Each row is where one point has got to under a steady rotation. How many steps took it there?
The counts run from 0 to 393.
[124 128 159 134 108 150 120 127 122  92 130 151 203 108 127  82 123 137
 138 117 141 128 136 125 110  98 121  81 124 172 106 128 155 144 133 125
  83 184 118 130 161 143 153 130 126  92 161 127 118 131  87 184 110 100
 138 154 153 112 104 110 153 135  91 112  87 124 102 145 144 100 130 133
 107 193 172 159 163  84 111 105]  102
[138 134 137 142  99 144 137 139 137 123 146 135 200  87 124  87 137 141
 132 135 159 112 137 123 120 117 115 105 106 160 132 127 111 146 148 125
  93 142 142 128 165 140 157 113 103 100 141 157 138 143  78 205 124 104
 146 161 154 105  84 104 157 152 105 107  90 149 102 181 131 114 129 123
  78 201 143 142 149 104 115 111]  159
[143 100 171 144 125 145 134 111 110 101 113 145 192 103 108  79 135 123
 146 112 141 132 153 144 120 110 113 123 111 162 124 134 147 159 152 127
 103 163 117 130 167 153 163 158 121  87 159  88 129 130  84 176 137 107
 126 164 156 120  63 138 170 162 105 126  91 122 105 151 142 112 125 112
 131 183 185 158 142 101 100 128]  235
[127 129 138 140 118 147 105 112 133  93 131 114 204  75 108  79 133 129
 155 111 137 133 132 123 125 120 127 101 110 158 121 130 146 155 140 125
 104 145 123 120 159 148 154 119 101 103 143 153  90 129  64 215 107  80
 128 152 139 113  80 124 140 129  95  97 105 119 103 164 150 104 132 129
  95 163 153 146 154  83 110 109]  349
[121 131 159 144 107 147 155 131 123  96 132 161 199  72 126  90 142 136
 125 139 134 126 129 131 101 122 116  98  96 172 139 139 154 148 141 119
  99 154 123 154 150 128 162 154 132 114 141 121 130 123  81 191 131  97
 149 133 153 117 101 118 151 113  89 107 104 146 105 122 128  85 139 125
  94 186 159 149 161  79 115  92]  37
[139 124 152 146 120 162 166 130  91 110 119 159 168  74 111  92 160 143
 109 120 142 134 129 154 117 112 129 127 103 154 132 141 161 165 126 139
  91 162 145 115 160 121 154 147 144 120 145 133 130 161  74 192 115 104
 136 136 146 121  85 115 181 150 105 108 120 158 103 160 158 114 127 126
  97 192 144 155 155  76  94 126]  24
[156 119 153 132 116 140 130  99 122  92 125 117 180  81 104 103 134 128
 169  95 147 132 134 131 111 119 129 106 116 152 106 139 147 169 154 133
  98 148 120 118 164 124 153 148 128 109 148 124 119 128  70 175 109  87
 130 148 145 106  76 147 164 144  81 102  84 131  83 149 158 113 142 117
 107 197 166 153 151  88  89 120]  376
[123 127 156 138 104 147 133 118 116 108 126 145 211  98 124  83 129 124
 135 125 165 128 148 136 108  98 117  85 111 179 112 123 132 138 135 133
  76 167 134 127 156 131 150 119 119  86 160 132 146 132  94 171 120 103
 146 148 152 106 104  99 153 138  92 109  83 127 108 150 139 107 147 118
 100 203 174 144 156  86 107 120]  227
[144  97 148 120 118 155 149 121 118 138 138 123 191  68  98 107 148 135
 132 129 166 119 120 129 100 122 116 109  88 149 149 131 133 178 142 113
 107 176 145 125 165 125 156 142 124 122 147 125 126 152  86 202 125 104
 121 144 154 139  75 121 166 156 107 109  91 144  91 167 160  94 106 107
  93 180 143 150 159 117 127 112]  372
[137 138 129 145 105 148 130 139 126 103 133 117 194  58 122 102 137 135
 128 114 137 127 132 137 126 149 122 102  93 143 139 122 116 153 128 126
  99 134 140 123 149 134 160 125 115 108 126 158 120 140  78 204 115  94
 136 152 150 111  76 119 159 133  86  97 104 157  94 174 134 110 113 118
  66 192 141 142 147 101 101 101]  283
[119 103 168 134 119 155 124 130 113 110 104 128 206  78 125  69 124 127
 124 110 145 129 152 142 123 115 106  97  98 154 134 115 143 168 120 122
  99 177 131 123 157 144 163 140 124  85 146 118 121 134 103 190 120 102
 118 173 149 133  74 116 150 141 113 125  95 137 110 161 152 103  90 112
 124 172 170 156 150 116 118 110]  42
[134 110 148 159 118 152 131 144 107  98 115 139 195  75 113  80 127 118
 116 109 128 135 136 153 118 119 117 120  87 141 129 115 128 144 118 126
  98 147 144 116 162 151 161 112 114  91 154 141 133 145  77 194 123 106
 140 174 141 100  72 109 169 142  96 104 125 135 112 182 133 126 122 125
  82 180 164 144 134 106  92 114]  77
[134 126 159 134 137 164 109 120 113 107 117 147 197  77 105  86 134 118
 128  96 143 126 148 136 123 111 100 112 102 166 142 121 154 156 120 140
 101 144 148 114 153 147 129 139 127 103 150 136  93 158  58 200 123  92
 117 146 150 132  55 124 145 161 107 107 133 121 120 159 148 118 115 117
  87 170 150 139 138  98  99 123]  113
[124 126 157 147 112 149 158 122 118  88 122 144 198  69 113  81 144 133
 128 137 129 127 127 136 108 118 117 113  86 162 133 136 165 161 135 111
  99 151 127 145 154 127 168 153 136 125 144 130 118 130  78 199 128  85
 146 139 142 117 101 118 151 104  89 109 111 138 108 123 146  87 141 122
 112 173 159 151 149  71 107  91]  38
[126 124 137 140  97 147 143 138 135 108 130 131 209  75 114  94 135 130
 133 141 142 122 133 132 123 139 122  97 103 162 146 142 115 153 148 121
 104 148 117 145 161 137 174 133  95 104 129 129 147 124  90 206 136  96
 150 149 148 116  81 123 144 119  84  93  86 145 117 154 124  93 117 121
  76 177 152 157 158  92 117 101]  285
[144 123 159 134 130 165 162 122  99 117 128 152 176  59 106 103 144 125
 113 127 145 116 130 141  94 123 106 120  88 162 154 134 159 168 133 135
 100 152 150 128 152 125 151 168 147 135 145 125 116 153  67 202 129 107
 123 127 151 137  72 129 163 140 104 118 128 149 105 146 149  91 116 119
  88 179 149 138 154  92 114 121]  274
[142 114 146 129 121 150 128 104 114  96 105 130 195  92 110 103 123 129
 154 102 143 130 147 133 121 116 124  74 125 159 114 139 141 169 140 140
  93 170 108 115 155 130 148 156 130 105 146 105 123 131  81 175 105  91
 120 140 151 131  75 136 153 143  89 109  86 133  90 138 161 104 122 124
 100 188 166 164 173  98 103 129]  279
[130 115 150 147 122 146 122 118 118  81 124 152 185  85 122  88 142 135
 135 119 138 144 135 143  97 109 114  97 107 166 110 134 162 147 116 126
  91 164 115 113 154 126 145 139 132  91 160 129 119 121  82 174 127  96
 147 140 140 116 101 123 158 131  87 110  83 115  95 142 140 112 142 110
 111 206 182 153 139  76  85 115]  199
[139 113 149 132 141 162 116 108 106 114 120 135 200  76  92  75 133 110
 138 104 142 122 134 146 120 108 114 110  97 159 134 126 156 163 128 136
 102 160 144 114 156 147 142 136 118 113 155 128 105 146  52 195 111 102
 111 135 144 126  60 124 148 153 108 100 128 106 104 172 156 100 121 119
  90 161 152 135 153 100 112 134]  209
[137 110 131 144 129 150 109 134 124  93 147 161 181  81 113  97 147 137
 140 127 126 136 121 134 120 126 110 117 106 145 141 138 151 143 121 126
 107 157 125 109 159 147 156 126 103 111 148 147  98 133  62 219 133  93
 157 147 135 123  74 129 166 154  94  93 100 115 106 178 126 116 122 125
  84 187 158 147 135  95  96 119]  268
[147  97 144 116 115 148 142 109 126 131 137 133 192  77 103 110 137 142
 148 129 165 116 128 121 109 121 115 100  96 151 136 145 127 174 143 117
 109 186 136 127 168 124 157 150 122 114 150 106 124 143  93 195 124 110
 127 138 158 142  77 128 164 153 108 117  78 146  86 159 160  87 107 115
 105 185 147 161 167 117 124 106]  373
[144 125 153 136 118 150 134 121 111 103 132 149 191  79 130 136 128 131
 142 117 151 116 129 128 105 137 103  73 101 164 129 134 128 151 123 140
  87 170 132 127 153 126 137 141 136 118 151 109 139 135  81 181 125 101
 142 135 157 124  80 121 157 143  78 100 102 140  93 130 136  90 129 120
  70 207 161 151 159  90 100 122]  213
[145 126 146 135 116 143 140  97 137 109 128 116 196  64 107 100 148 127
 154 120 160 118 143 116 114 129 100 128  88 164 141 130 140 171 157 127
 101 118 133 141 169 130 155 153 124 106 142 127 109 147  60 186 137  68
 122 152 153 120  66 135 147 151 100 108 103 143 106 134 149 110 133 103
  98 187 146 140 130  96 107 103]  222
[107 124 146 137 103 148 156 123 124 110 113 147 194  88 114  75 146 129
 130 143 144 123 155 136 134 120 138  99 122 172 127 150 133 165 159 124
  96 145 111 143 167 139 183 149  99  99 126 122 147 131  85 201 144 102
 146 149 147 122  76 117 145 130  99 101  83 145 115 152 137 108 125 125
 103 181 153 169 158  79 114 115]  190
[151 144 134 149 111 150 131 130 123  93 124 115 184  61 122 104 134 135
 139  99 134 135 132 135 116 136 125  93  99 149 129 126 134 161 128 137
  91 134 136 112 145 131 154 134 120 114 139 167 117 143  73 194  99  86
 129 147 147 103  76 123 160 137  84 103 112 151  95 167 141 121 124 122
  75 199 145 140 151 100  90 112]  282
[135 113 138 146 108 156 159 132 121 118 116 136 184  89 106  78 146 135
 126 134 142 132 144 144 135 114 146 113 128 147 125 147 123 166 159 116
  98 157 128 125 177 135 184 133  99 100 135 127 146 139  86 207 120 110
 146 154 148 113  80 117 168 151 106 104  88 141 104 181 150 112 124 135
 101 186 146 165 165  99 115 112]  93
[116 125 150 147 112 143 161 112 118  95 107 133 201  74 104  80 140 114
 135 140 144 127 146 142 113 120 119 104  98 173 131 138 147 159 155 127
 102 132 123 151 160 134 176 151 109 104 139 112 145 122  76 182 137  92
 146 139 149 115  82 122 137 117  97  99  99 131 119 129 138 101 141 110
 108 172 158 150 160  79 110 103]  287
[137 124 139 135 124 146 127  94 140 100 131 122 188  73  91  87 150 134
 158 118 156 129 132 121 109 118 118 116 112 166 127 132 151 167 158 131
 105 129 121 118 165 134 150 146 111 111 138 138  97 128  50 194 122  75
 129 141 147 124  80 137 148 144 100  99  80 113  98 151 150 113 138 106
 105 183 145 145 141  83 107 114]  127
[128 119 155 151 118 145 151 134 111  97 120 152 203  47 109  95 146 131
 109 128 139 131 131 127 104 126 104 112  66 161 146 129 157 159 116 115
 100 146 146 135 151 128 157 139 135 119 145 137 120 139  81 197 134  75
 140 147 138 124  93 114 153 114  97 109 112 143 110 127 137  98 126 108
  99 181 152 149 138  86 110  89]  355
[142 116 156 140 133 157 131 105 110 109 116 161 180  89 100  79 153 126
 142 113 142 134 148 138 123 110 110 133 118 168 135 139 164 166 142 132
 102 136 121 119 167 139 146 164 120 103 151 105 109 148  53 189 142  90
 123 153 146 125  54 136 161 163 107 118 108 114 115 143 150 124 133 112
 127 181 165 155 140  84  96 132]  332
[137 126 159 145 122 163 165 119  81 107 107 155 185  70 109 103 145 116
 115 112 146 115 146 154 105 115 112 113  91 159 137 142 145 163 134 143
  91 151 151 134 156 124 145 147 141 117 161 114 154 152  73 170 123 110
 139 132 152 111  73 115 163 138  93 107 136 146 110 140 151 103 139 124
  82 184 157 148 156  86  92 127]  148
[150 124 152 141 134 152 118 112 119  99 127 143 180  65 114 107 146 134
 135 101 143 134 146 138 117 132  96 122  90 158 138 121 147 162 121 144
  94 126 138 106 156 140 133 146 132 103 149 128 105 140  62 179 133  80
 125 159 146 128  65 135 165 162  97 115 108 124 108 151 135 131 114 101
 100 198 167 132 124 100  85 129]  362
[141 117 163 120 107 147 124 123 128 121 136 121 217  84 110  95 121 132
 137 120 153 117 132 112 108 116 101 101  78 154 130 121 132 158 129 103
  95 182 148 130 153 145 155 129 122 100 156 124 105 139  92 195 111  95
 119 162 159 130  82 116 153 151 112 123  90 138 103 153 150  92 104 120
 109 177 159 148 152 119 126  92]  71
[117 117 151 148 115 149 157 122 114 103 120 159 194  68 103  83 158 136
 116 148 141 131 130 129 106 109 113 124  84 169 139 139 166 158 135 111
 102 145 135 142 163 126 163 145 126 115 149 126 115 144  74 204 138  78
 152 147 135 115 100 109 154 120 105 109 107 137 116 128 146 106 141 118
 112 180 152 155 141  68 109  93]  259
[139 130 161 133 112 154 133 110 135 115 138 124 210  69 110  93 136 125
 142 114 148 111 138 104 125 118  97 118  83 158 139 119 144 165 143 111
 106 133 152 141 156 140 142 134 121 107 152 139  97 151  65 204 122  68
 122 164 155 119  76 116 143 150 105 114 115 139 113 146 147 109 122 116
 103 175 142 144 143  97 119  98]  319
